(in the rows, 128 means zero)
Where one turn sends some rows of the set: a few examples, then the rows asked:
tugi: [101 126 132 110 145 137 118 115 139 125 111 122 139 105 151 122 162  91
 121 140 107 138 144 150 129 123 135 148 140 125]
vel: [104 137 163 132 158  95 158 127 105 156 118 116 113 128 147  90 127 142
 123 109 144 100 168 119 147 139 124 138 120  96]
rak: [ 91 116 162 128 144  93 153 144 120 144 154 120 116 122 154 114 121 144
 125 116 135 104 153 117 149 104 106 138 107  97]
nir: [117 116 143 124 123 141 130 121 141 125 106 122 124  98 128 102 139 116
 131 171  90 138 142 120 128 125 141 124 120 111]
tevos: [134 145 136 142 135 100 140  86 122 102 112 137 139 134 159 153 109 148
  95  91 136 153 134 156 152 119 117 127 112 147]
vunu: [148 153 157 122 158 127 167 139 105 134 116 101 130 133 155  95 119 117
 121 117 156 112 140 114 127 128 126 162 122  96]
bapul: [113 135 145 133 137 121 167 148 111 127 163 136 128 118 151 115 102 125
 109  99 141 108 154 110 126 106 117 143 124  91]
beni: [136 162 132 150 143  90 145  93 120  97 110 122 130 129 146 150 115 155
  87  92 127 139 136 149 138 122 110 133 102 142]
Rifo: [104 138 166 126 168 103 153 135 110 148 126 130 111 125 154 106 135 143
 111 112 139  93 167 123 148 134 123 124 134  91]
did: [130 144 170 122 161 110 157 131 109 152 103  97 115 133 152  90 130 134
 127 127 155 106 151 115 145 135 121 154 113 102]
fif: [ 92 125 155 135 140  86 162 138 111 150 143 117 124 130 141  99 116 138
 128 102 135 108 160 119 150 117 114 141 107  95]
sog: [110 134 142 136 137 103 171 146 107 133 156 121 140 130 144 105 106 120
 121  92 136 114 149 117 132 109 120 149 116  89]
Kirar: [105 165 142 122 152 115 130  97 139 117 113 120 147 118 126 153 137 112
  94 124 132 164 137 157 150 109 115 142 108 141]
manov: [136 141 149 125 140 118 171 150 112 129 141 101 142 135 149 104 108 113
 126 109 148 120 132 114 130 105 116 165 109  94]
sile: [141 105 142 155 108 115 140  97 120 105  95 141 119 109 147 122 126 150
 140 143 100 125 135 102 115 133 138 116 134 124]
gen: [109 174 145 125 151 118 127 105 134 124 120 113 139 124 128 139 135 114
  83 116 121 155 129 165 147 111 118 138  96 138]
rem: [144 103 130 149 114 114 149 110 127  99  96 131 114 103 145 112 118 157
 135 146  96 121 148 104 119 135 134 118 126 116]
Kun: [ 92 142 131 120 147 137 115  98 130 117 117 117 141  99 143 131 153  98
 115 142 107 143 135 146 123 129 142 149 132 129]
bimod: [ 95 148 127 122 153 139 123 112 143 119 120 114 135 105 147 122 150 101
 109 141  97 138 139 151 130 133 147 153 120 127]
bomes: [154 128 152 157 113  92 155  96 130 105  92 143 125 128 129 143 110 164
 119 124 124 145 137 113 143 113 111 109 110 135]
kora: [127 101 156 120 119 129 137 116 137 126 104 134 130 100 143 110 146 111
 139 165  92 132 150 113 119 123 127 121 139 116]
mulen: [103 163 144 114 149 126 122 109 132 125 112 125 155 117 141 137 146 104
  96 111 132 156 141 165 152 108 115 143 114 143]
geliz: [144  96 146 139 104 112 139  93 130 112  99 139 119 111 156 122 113 148
 134 143 103 120 144 108 120 139 135 113 136 132]
fuzen: [129 158 142 138 139 102 136  94 120 106 106 137 134 127 151 153 117 141
  99  81 145 145 141 157 147 109 112 140 106 152]
sebim: [103 130 131 104 146 138 118  99 137 118 118 114 144 104 156 131 144  95
 110 145 110 146 141 154 130 132 138 146 137 130]
dasel: [134 136 152 123 129 131 157 157 113 125 139 105 134 132 159 116 106 126
 119 118 155 114 131 108 135  99 105 167 106 105]
vir: [130 156 138 153 143  98 141  82 111  96 108 134 133 126 147 157 120 152
 100  94 134 154 130 149 141 117 116 130 110 141]
bati: [112 154 141 112 147 122 127  97 135 119 118 121 151 123 141 146 129 109
  90 119 132 168 134 168 156 111 117 134 114 138]
bazep: [154 120 156 147 105  96 148  91 128 113  99 146 127 131 142 137  98 163
 113 117 125 142 138 121 145 117 114 102 113 141]
num: [147 158 156 121 153 140 157 149 103 128 110 115 128 134 158 108 121 125
 104 115 160 103 144 114 134 129 123 153 134  99]
niki: [123 105 151 109 116 134 126 104 142 129 105 124 132 101 139 115 132 109
 128 171  99 134 145 120 124 131 135 120 138 124]
lodib: [156 132 166 148 113  95 155  95 118 107  98 149 124 122 143 141 101 161
 117 106 131 139 147 120 137 110 103 114 105 142]
gepo: [157 130 149 152 111  92 153 102 117 104  96 129 119 122 126 130 103 170
 109 122 120 138 138 117 135 113 106 103 103 127]
nepi: [116 115 144 124 117 132 130 112 150 126 101 127 133 101 125 118 143 111
 134 172  97 135 142 110 124 126 136 129 133 124]
tavo: [126 139 173 116 160 113 142 145 112 145 101  98 115 139 161 106 139 143
 121 132 153  99 144 121 157 126 111 148 116 105]
Boviz: [153  96 153 144 109 106 151 101 125 107  98 146 109 110 153 126 118 148
 142 135 106 121 152 106 114 125 123 119 131 125]

gepo -> rem
lodib -> Boviz
manov -> sog
And these:
tevos -> bazep
bapul -> rak
nepi -> Kun

Where one turn sends some rows of the set: a few examples, then the rows asked:
kez: [124  72 144 117 128 118 139 136 116 122 122 171 128 103 156]
Kosoz: [ 99  97 106 128 152 114 130 136 127 117 123 139 134 125  94]
Zatok: [146  76 109 136 141 145 129 158 120 128 144 141 124 135 172]
seve: [129  66 122 112 139 131 133 139 106 114 140 115 144 107 113]
Rumez: [120 101 102 143 138  99 154 144 134 139 138 101 136 129 176]
Zapa: [172  90 116 146 154  91 129 120 119 142 108 150 149 117 128]
mal: [126 120 157 149 177 114 130 130 117 127 119 157 147  98 144]
zumu: [135  71 165 135 143 122 131 141 143 137 121 160 118 139 145]
genun: [129 103  97 144 156 137 144 130 142 108 115 148 138 154 166]
sagav: [131 104 115 136 151 139 154 147 127 102 106 112 126 119 108]
Vaze: [118  90 159 111 144 100 125 128 104 130 137 145 152 102 153]
Figo: [149 105 139 134 134 118 122 130 127 115 138  83 143 114 132]
Nog: [116 113 100 162 154 100 144 150 140 150 140 116 129 131 163]
Mani: [122 119 124 130 125  98 126 133 138 115 121  90 130 128 121]
tisid: [144 110 108 122 135  85 134 121 119 134 105 157 160 133 122]
dodal: [104  98 144 122 135 112 140 132 138 121 112 177 131 139 141]
dab: [117 105 111 144 152 109 135 138 127 147 166 122 161 132 168]
bal: [133  79 122 151 178 131 126 124 124 119 133 132 144 109 103]
likeg: [138 101 154 129 133 141 156 150 127 112 106 158 123 122 155]
nuga: [171 102 131 130 133  99 126 150 123 152 115 140 142 152 119]
Muka: [100 126 148 133 152  90 130 144 132 134 106 152 123 130 134]
bag: [132  70 133 128 149 122 131 140 140 124 125 105 127 147 103]
Furen: [131 115 157 123 136 110 152 152 120 121  96 119 118 114 156]
Tiga: [140  81 177 129 153  99 128 130 134 136 119 120 129 132 154]
vamin: [115  86  81 139 151 118 134 128 126 114 124 159 133 127 168]
Lif: [121 119 115 145 145 106 110 131 114 120 144 121 143  87 117]
rozu: [134  86 149 150 163 126 143 119 135 118 109 175 134 113 150]
Bop: [135  98 137 139 146 106  99 125 124 131 158 108 149 110 119]
vom: [125 130 117 160 153 101 121 129 139 118 117 109 128 110 115]
tufel: [132  96 115 148 154 111 148 129 135 139 151 103 155 132 179]
Kod: [172  90 118 123 124  98 131 147 102 145 119 142 142 113 131]
mil: [130  92 109 126 136 137 133 151 137 122 135 142 131 168 164]
kebu: [119 122 101 158 156 116 143 151 123 145 153 128 145 117 165]
Mazi: [134  65  98 151 160 123 118 138 129 134 141 157 124 128 166]
nomu: [171 126 120 133 137 114 146 138 117 128 101 142 156 135 128]

Kod -> Zapa
kez -> rozu
And these:
Mazi -> vamin
Lif -> vom
Furen -> Tiga
sagav -> bag
tufel -> dab

